45	35	-36	62
9	-6	27	58
-15	79	-29	42
=>
45	-6	-29

14	27	36	70	20
12	29	25	75	23
3	22	36	57	10
=>
14	29	36

-61	52
30	56
-55	9
3	8
=>
-61	56

23	17	-26
30	34	-1
20	-63	-36
=>
23	34	-36

-53	66
-65	65
62	-78
-30	25
=>
-53	65

17	19	-19	-8
37	45	-20	-71
=>
17	45
---
-1	-2	13	-52	-2
-6	22	-32	-48	-18
-10	-17	36	7	18
20	-22	2	28	33
15	22	63	26	-20
=>
-1	-2
-6	22

36	16	-31	39
-76	-29	64	-67
=>
36	16
-76	-29

-25	6	64
42	33	47
=>
-25	6
42	33

20	-53	6
20	6	46
24	-1	48
11	-60	8
-38	8	-23
=>
20	-53
20	6

-65	-21	-29
-48	-23	-2
-53	-21	-13
-44	-6	-46
=>
-65	-21
-48	-23

-57	63
-29	5
-29	52
1	26
=>
-57	63
-29	5

-26	-23	-22	-4	1
-58	-47	26	6	-9
20	15	29	-6	-55
-57	-36	39	-7	-32
-12	-10	29	-32	-14
=>
-26	-23
-58	-47

-41	18	-24	45	-17
-31	-3	19	6	-66
=>
-41	18
-31	-3

-70	-32
-11	37
-36	25
=>
-70	-32
-11	37
---
20	-61	46
-73	61	40
3	18	52
1	42	-6
13	30	-43
22	-21	8
54	-50	-19
49	39	78
6	7	-6
-49	-38	79
=>
20	-73	3	1	13	22	54	49	6	-49
-61	61	18	42	30	-21	-50	39	7	-38
46	40	52	-6	-43	8	-19	78	-6	79

-13	-8	6	-30	4	63	-1	0
-1	-5	-5	12	-6	1	1	9
2	5	-7	-8	-12	0	-14	0
4	-4	-4	24	-5	-28	-11	-4
-1	18	1	-26	8	2	-7	5
-1	-6	0	-42	-5	33	1	-4
-8	-3	-1	-1	-3	-29	13	2
-2	1	6	4	-1	27	10	2
-1	-8	-4	-11	0	25	7	5
-5	-5	-17	27	5	26	-3	9
-7	-15	0	0	1	-66	2	6
=>
-13	-1	2	4	-1	-1	-8	-2	-1	-5	-7
-8	-5	5	-4	18	-6	-3	1	-8	-5	-15
6	-5	-7	-4	1	0	-1	6	-4	-17	0
-30	12	-8	24	-26	-42	-1	4	-11	27	0
4	-6	-12	-5	8	-5	-3	-1	0	5	1
63	1	0	-28	2	33	-29	27	25	26	-66
-1	1	-14	-11	-7	1	13	10	7	-3	2
0	9	0	-4	5	-4	2	2	5	9	6

56	-44	-23	7	1	-31	37	32	-30	7	-5	35	-8	-38	-39
8	7	-10	-4	-18	-4	-1	1	-2	8	5	22	1	15	-2
5	-9	18	-2	14	16	12	6	-8	3	-7	-13	-13	3	5
22	4	-5	20	5	11	-12	-9	-16	2	1	6	1	6	-19
=>
56	8	5	22
-44	7	-9	4
-23	-10	18	-5
7	-4	-2	20
1	-18	14	5
-31	-4	16	11
37	-1	12	-12
32	1	6	-9
-30	-2	-8	-16
7	8	3	2
-5	5	-7	1
35	22	-13	6
-8	1	-13	1
-38	15	3	6
-39	-2	5	-19

-32	22	-53
6	10	10
5	0	-6
1	-6	-5
-32	2	-59
9	-8	0
-30	14	-54
=>
-32	6	5	1	-32	9	-30
22	10	0	-6	2	-8	14
-53	10	-6	-5	-59	0	-54

6	-16	2	-2	-21	8	7	7	4	-22	-19	2	8
13	11	22	37	-72	17	12	8	19	-16	-6	5	19
-22	9	-24	23	-5	-16	-14	-15	-2	17	3	-7	-13
-10	0	-10	18	-25	4	2	3	15	-3	-7	9	5
=>
6	13	-22	-10
-16	11	9	0
2	22	-24	-10
-2	37	23	18
-21	-72	-5	-25
8	17	-16	4
7	12	-14	2
7	8	-15	3
4	19	-2	15
-22	-16	17	-3
-19	-6	3	-7
2	5	-7	9
8	19	-13	5

20	-15	10	8	-14	15	-14	-13	5	-27
42	-28	-2	-14	9	8	-38	-3	24	-34
-18	-39	-12	-9	17	33	-3	29	-7	-21
14	-21	-47	-24	32	39	-7	45	25	-10
20	12	-45	20	28	12	29	8	30	20
-24	-8	29	-17	-20	-6	-8	-6	-20	-18
-4	54	-24	38	11	-26	54	-19	3	64
=>
20	42	-18	14	20	-24	-4
-15	-28	-39	-21	12	-8	54
10	-2	-12	-47	-45	29	-24
8	-14	-9	-24	20	-17	38
-14	9	17	32	28	-20	11
15	8	33	39	12	-6	-26
-14	-38	-3	-7	29	-8	54
-13	-3	29	45	8	-6	-19
5	24	-7	25	30	-20	3
-27	-34	-21	-10	20	-18	64

-34	-9	-19	-35	-79	-17
-16	-2	0	43	-15	71
-27	27	29	-12	14	-35
=>
-34	-16	-27
-9	-2	27
-19	0	29
-35	43	-12
-79	-15	14
-17	71	-35

12	76	13	55	14	51	26	13	4	-18	10	-5	29	-14
-8	-33	-24	-52	21	38	1	20	19	-6	-15	9	-8	-32
6	22	-7	7	-49	-39	-22	-41	-37	32	-6	-11	-27	13
-3	49	-3	-6	-28	-23	-35	-1	-38	14	-5	-34	18	54
41	47	43	51	-6	-29	12	-13	11	-6	75	11	23	1
=>
12	-8	6	-3	41
76	-33	22	49	47
13	-24	-7	-3	43
55	-52	7	-6	51
14	21	-49	-28	-6
51	38	-39	-23	-29
26	1	-22	-35	12
13	20	-41	-1	-13
4	19	-37	-38	11
-18	-6	32	14	-6
10	-15	-6	-5	75
-5	9	-11	-34	11
29	-8	-27	18	23
-14	-32	13	54	1
---
-28	-49	-34	-28	-71
-42	-2	4	75	-48
61	39	7	-5	7
61	28	-16	-36	-3
=>
-49	-34
-2	4

31	21	-1	-45
-39	-65	43	55
-27	-41	45	54
=>
21	-1
-65	43

62	-45	-19
-11	67	73
-1	-49	-23
=>
-45	-19
67	73

17	-9	27	21	14
34	-23	-73	-12	-17
12	-11	3	-13	53
-13	6	-40	-1	-43
=>
-9	27
-23	-73

-17	-4	9
-61	-14	33
=>
-4	9
-14	33

38	56	-6	22	-18
-28	20	-23	19	-62
21	-25	-5	0	4
21	39	25	37	-19
=>
56	-6
20	-23

29	18	15	-50
24	-12	62	24
-15	-10	-7	-7
10	-27	13	4
34	14	21	-51
=>
18	15
-12	62

28	-75	17	26
-33	6	-23	-22
11	-13	-25	4
=>
-75	17
6	-23

0	-32	-1	-18
4	-2	0	0
-30	26	12	-18
-60	12	0	-3
-46	27	27	-5
=>
-32	-1
-2	0
